In the data rows, the value 128 means zero.
Some points, one per row:
[077 092 157 157 085 095 119 126 102 119 171 129 103 111 137 143]
[094 101 161 153 137 094 094 152 119 089 154 122 085 085 179 185]
[077 112 166 093 077 150 094 178 154 129 167 150 137 119 162 128]
[077 106 141 144 119 101 137 127 102 136 155 121 113 102 137 133]
[137 145 141 122 077 177 111 171 162 146 136 133 158 128 145 096]
[128 126 136 154 077 171 119 155 162 157 139 133 163 162 128 095]
[128 120 094 146 145 109 162 087 102 135 109 087 127 111 085 128]
[179 182 076 099 171 174 171 071 102 212 067 176 199 179 077 094]
[145 140 115 165 145 152 154 124 137 153 111 108 149 145 119 088]
[162 156 108 158 162 153 154 124 128 148 100 108 154 137 111 093]
[145 116 162 095 102 121 094 153 162 113 156 166 121 119 162 121]
[128 136 093 172 171 120 171 108 077 135 100 054 125 111 102 101]
[171 195 056 112 171 159 179 073 094 192 059 142 183 171 085 097]
[102 147 121 142 119 097 145 126 111 096 132 104 109 094 102 164]
[128 128 113 176 137 158 154 128 128 160 116 112 152 145 119 089]
[102 079 153 064 094 133 077 163 179 113 166 189 119 162 162 131]
[162 159 154 088 077 208 094 179 179 140 139 146 166 102 128 106]
[179 188 057 103 179 168 179 061 094 197 058 159 188 179 077 090]
[179 188 064 091 179 162 171 057 094 209 059 166 195 179 077 084]
[128 132 109 178 154 141 154 124 085 151 115 087 139 128 119 103]
[137 090 127 077 128 134 094 140 162 106 153 192 122 171 137 134]
[102 130 142 150 128 078 137 133 085 084 136 093 086 077 119 182]
[162 160 106 153 171 146 162 123 094 138 098 085 145 119 102 089]
[085 097 140 151 137 094 128 128 085 122 148 114 098 137 145 153]
[171 155 116 122 094 201 137 140 179 154 105 132 169 137 102 088]
[077 095 148 126 128 109 111 154 128 112 150 136 104 119 162 151]
[119 079 173 074 085 121 077 171 179 116 161 171 118 119 179 132]
[085 109 152 124 085 122 111 157 128 127 158 139 118 128 154 135]
[137 105 159 135 128 091 111 130 128 107 152 139 097 102 154 130]
[094 134 142 146 111 093 128 136 111 085 143 106 092 077 137 181]
[145 144 105 140 119 148 154 114 154 143 114 110 144 137 094 118]
[145 144 083 143 154 138 171 088 119 147 099 091 142 145 085 111]
[077 086 156 171 111 076 128 103 077 118 160 112 088 094 137 158]
[154 153 114 120 094 148 145 130 154 130 118 113 144 102 094 128]
[171 155 107 126 111 183 154 121 179 157 103 118 169 154 094 095]
[094 147 123 139 119 092 137 131 102 094 130 100 106 094 102 164]
[094 101 166 165 119 076 094 143 102 083 160 122 078 085 171 190]
[145 140 098 135 128 135 154 106 145 141 110 107 141 137 094 115]
[085 104 141 156 128 098 137 114 085 126 150 118 104 128 137 142]
Here are 24 more points, each followed by its number:
[171 162 115 150 154 167 145 129 137 148 102 113 158 145 102 099] 0
[128 079 162 066 077 126 077 175 179 115 163 183 122 154 162 131] 1
[085 103 164 105 077 135 085 172 145 124 164 140 123 111 154 140] 2
[162 136 126 156 111 186 128 143 171 155 116 134 166 154 119 095] 3
[179 183 057 095 179 165 179 054 085 209 057 170 195 179 077 087] 4
[111 140 144 133 085 105 119 145 128 091 140 112 106 085 128 170] 5
[179 175 059 096 179 162 171 061 102 214 061 169 194 179 077 092] 6
[111 085 160 086 111 125 077 159 171 120 160 174 114 162 171 125] 7
[154 106 147 109 145 120 102 132 154 113 143 160 122 128 145 117] 8
[145 085 144 081 137 134 102 141 162 117 145 169 121 162 154 121] 9
[094 135 121 140 102 093 145 118 111 106 133 096 102 094 102 162] 10
[171 139 122 117 162 122 137 113 119 100 123 144 127 145 119 143] 11
[137 142 115 129 111 135 145 125 145 135 121 112 131 111 094 130] 12
[154 141 119 163 145 167 154 131 137 154 107 116 153 145 111 091] 13
[145 132 100 130 137 144 154 108 154 144 105 110 150 154 085 106] 14
[145 102 160 098 102 107 094 147 162 117 153 161 110 111 171 118] 15
[179 196 059 101 179 172 179 055 085 198 053 155 195 179 077 087] 16
[085 111 111 197 162 078 162 081 077 123 128 079 083 145 102 153] 17
[171 159 094 140 162 174 162 097 162 160 083 099 174 171 085 084] 18
[154 125 160 120 128 121 111 137 154 112 145 154 125 111 154 120] 19
[111 125 145 159 085 166 128 148 145 159 137 130 158 145 137 099] 20
[077 100 157 106 085 128 085 177 145 108 160 138 114 102 179 153] 21
[162 140 077 150 162 159 171 087 145 161 085 097 156 171 085 093] 22
[111 082 138 073 119 131 085 149 171 114 154 187 115 171 154 128] 23
Which three of these numbered points are nearest to each point below, ignoring the direction in which the first points spread most? Their numbers follow each, nearest first.
[085 130 132 156 111 076 137 121 094 093 138 102 090 085 111 174] > 10 5 12
[154 126 115 112 154 127 119 119 128 102 124 158 125 162 119 138] > 11 8 16
[094 104 117 178 162 072 162 084 077 114 132 083 086 102 111 148] > 17 10 22
[102 136 123 148 128 085 145 116 094 103 131 097 099 094 111 166] > 10 5 12
[111 102 168 168 145 090 085 159 111 074 153 118 073 077 179 202] > 11 0 5
[154 134 116 160 145 163 145 128 154 153 105 126 156 162 119 089] > 13 18 0
[179 197 065 095 179 171 179 054 111 208 053 159 199 179 077 085] > 6 16 4
[154 152 083 151 162 139 171 084 111 152 093 083 149 162 085 108] > 22 14 10
[085 137 132 140 111 083 137 125 102 091 137 097 095 085 119 178] > 10 5 12
[179 202 054 106 179 163 179 057 094 194 057 151 188 179 077 089] > 16 4 6
[128 081 166 067 085 119 077 172 179 117 161 173 118 154 171 136] > 1 7 23
[137 096 160 089 119 112 094 145 162 118 156 164 118 145 162 111] > 9 15 7
[119 099 160 084 111 119 085 152 171 119 154 171 115 154 171 119] > 7 9 23
[077 101 157 140 085 105 111 147 119 110 171 137 105 094 154 156] > 12 16 14
[077 098 154 122 111 126 102 168 137 117 156 140 111 102 162 148] > 21 2 13
[154 114 138 102 154 118 111 132 145 115 140 149 120 145 145 122] > 8 19 9
[162 137 119 100 154 130 111 124 137 107 130 154 126 154 111 141] > 11 8 19
[119 165 134 118 085 124 119 151 137 100 138 115 116 085 128 161] > 5 12 10
[102 114 108 201 162 088 171 078 077 138 123 064 108 111 094 126] > 17 10 22
[102 133 150 102 077 170 102 176 162 145 150 131 159 119 145 107] > 2 21 20
[094 098 124 180 145 082 145 097 077 122 138 100 088 137 128 150] > 17 22 10
[085 133 139 160 119 058 137 118 077 079 136 094 080 077 119 191] > 10 17 5
[102 096 166 175 145 062 102 130 085 070 153 115 061 077 179 203] > 11 16 10
